Here is a table of points, one per row:
tensor([-42.,  10.,   9., -40., -10.,  -9.,  13.,  19., -38.,  -3.,  53., -12.,  34., -25.,  57.,  64.,  -3.,  86.,  12.,  21.,   9.,  66.,  69.,  90.,   3., -49.,  -5.,  45.,   5.,  -1., -30.,  24.])
tensor([  27.,    1.,    7.,   51.,  -19.,   48.,   77.,   21.,    6.,  -30.,  -28.,   61.,  -77.,  -11.,  -45.,  -19.,  116., -127.,  -10.,    2., -127., -113., -127.,   33.,   88.,  127.,  -10.,  -52.,  -55.,   -2.,   11.,  -24.])
tensor([-50., -15.,  -3., -63., -10., -19.,  21.,  12., -15., -18.,   4.,   8., -19., -25.,  37.,  37.,  23.,   6.,  -2.,  20., -27.,  19.,   8.,  48.,  54.,  35., -18.,   8., -67., -14.,   6.,  36.])
tensor([  -5.,   10.,   -5.,   24.,   27.,   29.,   76.,  -11.,  -11.,  -11.,  -18.,   35.,  -76.,   27.,  -24.,   -8.,   98., -127.,   -7.,   30., -121.,  -99., -127.,   25.,   79.,  127.,   10.,  -56.,  -28.,   25.,   17.,  -15.])
tensor([-28.,  10., -12., -71.,  27.,  -2.,  -9.,  19., -56., -19.,  17.,  34., -21., -28.,  23.,  47.,  33., -28., -24.,  19., -24.,  40., -11.,  39.,  15.,  17.,  17.,  51., -24.,  -8.,  29.,   5.])
tensor([  1.,  -1.,  14.,  62., -17.,  -8., -23.,  19.,   2.,  11.,  -9., -11.,  22.,  23.,  -5.,  14., -17.,  46.,  -3.,   2.,  35.,  32.,  27.,  -9.,  26., -55., -17.,  46.,  -3.,  10.,  -5.,  12.])
tensor([  -9.,  -19.,    1.,   12.,   44.,    7.,   -2.,   22.,  -15.,   -8.,  -56.,   36.,  -52.,  -18.,  -56.,   -1.,   76., -125.,   33.,    4.,  -93.,  -66.,  -88.,   50.,   59.,  110.,   39.,    3.,  -42.,    6.,   23.,   -1.])
tensor([-40.,  -7.,  -3., -45., -18.,   9.,  10.,  27., -30.,  -1., -13.,  18., -14., -45.,  20.,  28.,  46.,  45.,  -5.,  -4.,  -5.,  18., -30.,  60.,  75.,  28.,  22., -32., -65.,  -6.,  25.,   6.])
tensor([-49.,  16.,   5.,  25.,  10.,  -4.,  30., -15., -55., -17.,   6.,  13., -12.,  -5., -16.,  23.,  53., -85.,  25.,  27., -58.,  -3., -73.,  45.,  67.,  62.,  14., -24., -36., -13.,  18.,   9.])
tensor([ 18.,   4.,  11.,  20., -28.,  14.,  -4.,   1.,  51.,  29.,  10.,  -4.,  34.,   3., -18., -30., -46., -30., -39., -11.,  28.,  10.,  32., -48., -56., -38.,  32., -15.,  -1., -23., -18.,   8.])
tensor([-59.,   4.,  -5., -74., -23., -36., -23.,  29., -32.,  30.,  87.,   1.,  25., -33.,  37.,  29.,  -2.,  58.,  49., -12.,  26., 102.,  52.,  65.,  23., -40.,  46.,  64.,  29., -10.,  29.,  37.])
tensor([-35.,   4.,   3., -15.,  28., -21.,  36.,   4., -22., -27.,  -1.,  17.,  -8., -42.,   8.,  30.,  42., -12.,  38.,   7., -44.,   1., -30.,  59.,  28.,  59.,  24.,  30., -56.,  10.,  52., -26.])
tensor([ 32.,   7.,  -9.,  70.,  42.,  19., -14., -49.,  58.,  12., -32., -12.,  12.,  16.,   2., -22., -32.,  19.,  41.,  30.,  22.,   7.,  22., -39., -72., -34.,  16., -21.,  12.,   3.,   6.,   4.])
tensor([   7.,   -7.,    3.,  -13.,    9.,   51.,   10.,  -34.,   31.,    9.,  -40.,   69., -103.,   36.,  -56.,  -31.,  127., -127.,   22.,   -3., -127., -127., -127.,  -13.,   80.,  127.,    0.,  -70., -117.,   20.,   11.,  -46.])
tensor([ -69.,   -1.,  -13., -100.,   34.,  -52.,    2.,   37.,  -67.,   18.,    7.,   -7.,   -1.,  -50.,   42.,   45.,  -18.,   63.,  -39.,  -16.,   45.,  110.,   53.,  108.,   12.,  -55.,   -1.,   11.,    9.,  -17.,  -57.,   22.])
tensor([  1.,   0., -13.,  71., -34., -14., -46.,  21.,  26.,  -2.,   1., -12., -13.,  39., -14., -12., -32.,  29.,  -8.,   9.,  35.,   2.,  21., -15., -38., -35.,  16.,   5.,  22., -20.,  18.,   4.])
tensor([-62.,  22.,  -1.,  -7.,  25.,  16.,  30.,  15., -29.,   7.,  -7.,  16., -52., -34.,   9.,  11.,  46., -74.,   1.,   0., -56., -18., -42.,  26.,  59.,  76., -35.,  -7., -39.,   4.,  33., -20.])
tensor([ 31.,  -4.,   6.,  48., -17., -17., -20.,  -2.,  16.,  24., -20., -13.,  46.,  28.,  10., -45., -54.,   7., -42.,  32.,  19., -27.,  34., -63., -12., -33.,  47., -10.,   8.,  10.,   3., -17.])
tensor([-32., -26.,   9., -31.,  10., -30.,   7.,  13., -18., -25.,   4.,  14.,   0., -46.,  20.,  16.,  56., -63.,  53.,  16., -38.,  11., -32.,  49.,  77.,  28., -11.,  -7.,  -5.,  18., -14.,   1.])
tensor([  90.,   12.,    4.,   44.,  -50.,    5.,   25.,  -49.,   69.,    2.,  -24.,  -21.,   13.,   52.,  -55.,  -76.,  -49.,    2.,  -36.,   15.,   27.,  -75.,   -1., -101.,  -93.,  -15.,   -1.,  -35.,   42.,   15.,  -23.,  -14.])
tensor([ -2.,  -7.,   4., -10.,  -5.,  -9.,  12.,  -5., -12.,   6.,   4.,  -6., -28., -12.,  18.,  -1., -67.,  35.,  55., -21.,  40.,  10.,  35.,  -1.,  -1., -49.,  -9.,  24.,  24., -11.,  17.,  13.])
tensor([ 43.,  -3., -11.,  98., -69.,  24.,  -3., -54.,  53., -23., -27., -28.,  20.,  23., -22., -40., -46.,  14., -29.,  -8.,  38., -57.,   1., -92., -17., -32.,  24., -20.,  28.,  12., -39., -16.])
tensor([ 59.,   3., -19.,  15., -39.,  22., -76., -17.,   0.,   1.,  19., -29.,  29.,   2.,  -2., -25., -37., -50., -14., -10.,  56.,   6.,  36., -21., -41., -22.,  -7.,  26.,   9.,  22.,  -9.,  -6.])
tensor([  14.,   10.,    4.,  -37.,   -4.,  -11.,   31.,  -12.,  -25.,   -2.,  -53.,   42.,  -30.,  -17.,  -15.,   23.,   87.,  -96.,  -19.,    6., -111.,  -51., -101.,   17.,   54.,  110.,  -15.,  -58.,  -52.,   12.,   54.,   -6.])
tensor([ 10.,  -1.,  27., -23., -21.,  10.,   9.,  -7., -10.,  10.,   4., -14., -32.,   6.,   9.,  -1., -34.,  34.,  -9.,  22.,  22.,  44.,  39., -10., -36., -36., -16.,  40.,  16.,   3., -30.,  -1.])
tensor([ 63.,   8.,  -3.,  78., -26.,  21., -28., -52.,  19., -15., -51., -12.,  40.,  51., -38., -49., -35.,  58.,  20., -24.,  22., -28.,   9., -77., -44.,   0., -22.,  -3.,  -5.,  -8., -39., -19.])
tensor([  75.,  -12.,   -5.,   97.,  -55.,   32.,  -10.,  -39.,   94.,   33.,  -43.,  -12.,   64.,   64.,  -30.,  -83.,  -59.,  -26.,   -4.,  -26.,   25.,  -89.,  -31., -127.,  -94.,   -9.,  -75.,  -21.,   34.,    1.,  -27.,  -32.])
tensor([-41.,  12.,  -1., -98.,  45., -16.,  13.,  32., -35.,   3.,  26.,  10.,  20., -22.,   9.,  30.,  17., -32., -10., -26., -22., -14.,  -2.,  65.,  55.,  -5.,   1.,  21., -37., -15.,   8.,  15.])
tensor([-47.,  12.,  -8., -54.,   5., -32., -29.,  33., -23., -34.,  48.,   5., -22., -21.,  38.,  44., -16.,  52.,  27., -17.,  17.,  84.,  73.,  47.,  -2., -52., -20.,  -6.,  23.,  18., -19.,  28.])
tensor([ 13.,   2.,  -9.,  -1.,  20., -12.,  13.,  32.,  10.,   2.,  16.,   9.,  19.,  -1.,   5.,   8., -22.,  51.,  26.,  42.,  53.,   7.,  35., -32., -24., -27., -14.,   3.,   2.,  -7., -30.,  22.])
tensor([  4.,  12.,  12.,  -6.,   7.,   3., -18., -31.,  -7.,   4.,  21.,   7.,  22.,   5.,  -3., -15., -32.,  76.,  21., -59.,  20.,  13.,  21., -14., -10., -31.,  43.,  -4.,  24.,  10., -27.,  13.])
tensor([ -5.,   0.,  21., -51.,  32.,  -9., -29.,   6.,  13., -22.,  -7., -16.,  30., -12.,   6., -11., -19.,  21., -28.,  33.,  53.,  31.,  45.,   2.,  -9., -36., -56.,   8.,  24.,  -2.,   4.,  14.])
tensor([-55.,   9.,   5., -74.,  22., -19.,  14.,  18., -45.,  14.,  -4., -23.,   1., -27.,  44.,  49.,   1.,  16.,  20., -33.,  58.,  83.,  84.,  28.,  26., -54.,  33.,  38.,  25.,  -3.,   9.,  27.])
tensor([ 119.,   -3.,    4.,   26.,  -23.,   42.,   15.,  -43.,   93.,  -12.,  -35.,  -25.,   31.,  103.,  -39.,  -83.,  -56.,  -20.,  -10.,  -16.,   31.,  -67.,  -15., -127.,  -84.,  -36.,   30.,  -52.,    4.,   11.,   13.,  -42.])
There is one direction along which these points spread out most. Take the direction at right angles to it along which they spread out most. Go by this last direction. How many in every 100 of the points above lie lower along it than each point below? Answers are rounded to whole numbers. More than half of the points above lie lower than the first one.
tensor([-28.,  14.,  -2.,  11., -10., -32., -12.,  22.,  14.,  26.,  -4.,   1., -13., -39.,  33.,  25.,  -1.,  69., -31., -26.,  40.,  50.,  46.,  47.,  -1., -44., -32.,  30.,  39.,  -2.,  18.,  19.]) 68
tensor([-33.,  -5., -17., -65.,  25., -44.,   9.,  28., -30., -23.,  40., -21., -16., -46.,  31.,  72.,  -1.,  29.,  -5., -43., -15.,  94.,  48.,  60.,  51., -31., -24.,  34.,  -5., -22.,  -3.,  19.]) 94
tensor([  9., -10.,   0.,  34., -30.,  20., -21.,  -3.,  24., -21., -31., -10.,  35.,  15.,   3.,  -5., -29.,  -9.,  28.,   1.,  52., -18.,   9., -37., -83., -33.,  55., -11.,  44.,  -3., -13., -14.]) 24
tensor([-66.,  -5.,  12., -46.,  34., -32.,  12.,  61., -66.,  12.,  71.,  -6.,   5., -52.,   4.,  59.,   4.,  23.,  15., -40.,  14.,  69.,  56.,  75.,   3., -34., -10.,  -1., -39.,   5.,  -4.,  19.]) 94
tensor([ 18., -22., -11.,  20., -10.,   9.,  -8., -15., -17.,   3.,  17., -29.,  11.,  27., -15., -44., -11.,  60.,   7.,  12.,  15., -10.,  15., -47., -74., -30.,  -7., -16.,  27.,  -3.,  11.,   1.]) 29
tensor([  85.,    6.,    0.,   65.,   -6.,   31.,  -74.,  -21.,   53.,    0.,  -82.,  -30.,   19.,   53.,  -30.,  -72.,  -47.,   24.,   11.,   25.,   11.,  -72.,  -29., -125.,  -78.,  -30.,  -51.,  -18.,   24.,   11.,    1.,  -25.]) 6
tensor([ 67.,   2.,   5.,  30., -12.,  25., -35.,  -9.,  47.,  19.,  13., -33.,  34.,  43., -40., -37., -46.,  45.,  -9.,  23.,  29., -42.,  -5., -93., -21.,  12.,   8., -19.,  65.,   1., -34., -33.]) 15
tensor([ 74.,   3., -20.,  60.,  13.,  30.,  -1., -38.,  65.,  19.,  11., -20.,  17.,  35.,  10., -63., -33.,   2.,  -8., -11.,  30., -35.,  -4., -89., -46., -35.,   4.,   3.,  28., -10.,  -8., -36.]) 12
tensor([ 42.,  -5.,   4.,  95., -11.,  -1., -11.,   0.,  29.,   0., -23., -15.,  -8.,  32.,  12., -25., -33.,  57., -35.,   0.,  13., -19.,  14., -52., -55., -15.,  24.,  18.,  13.,  21., -21.,   1.]) 15
tensor([ 34.,  -5.,   3.,  51.,  14.,  -7., -22., -42.,  17.,   8.,  28.,  -4.,   7.,  26., -16., -16., -22.,   0., -21.,  20.,  56.,  -5.,  27., -29., -39., -42.,  -5., -13.,  13., -30., -17., -12.]) 26
tensor([-69., -12., -10., -78.,   3., -23.,   9.,  21., -61.,  16.,  21.,   8.,  24., -24.,  18.,  58., -10.,  88.,  28.,  12.,  22., 108.,  83.,  94.,  62., -34., -14.,  20.,  33., -15.,  20.,   8.]) 97
tensor([-80., -21., -17., -60.,  44.,  -9.,  29.,  12., -23.,   7.,  50.,   8.,   2., -55.,  -2.,  63.,  21.,  53., -66.,   8.,   4.,  73.,  32.,  76.,  11., -24., -22.,  43.,  11.,  17.,  14.,  25.]) 94
tensor([-32.,  -1.,  26., -46.,  29.,   0.,  13.,  22., -49., -13.,  27.,  15., -18., -18.,  37.,  40.,  37., -12., -19., -34., -35.,  17., -18.,  75.,  23.,  47.,  -5.,  -4.,  40., -21.,  14.,  15.]) 76
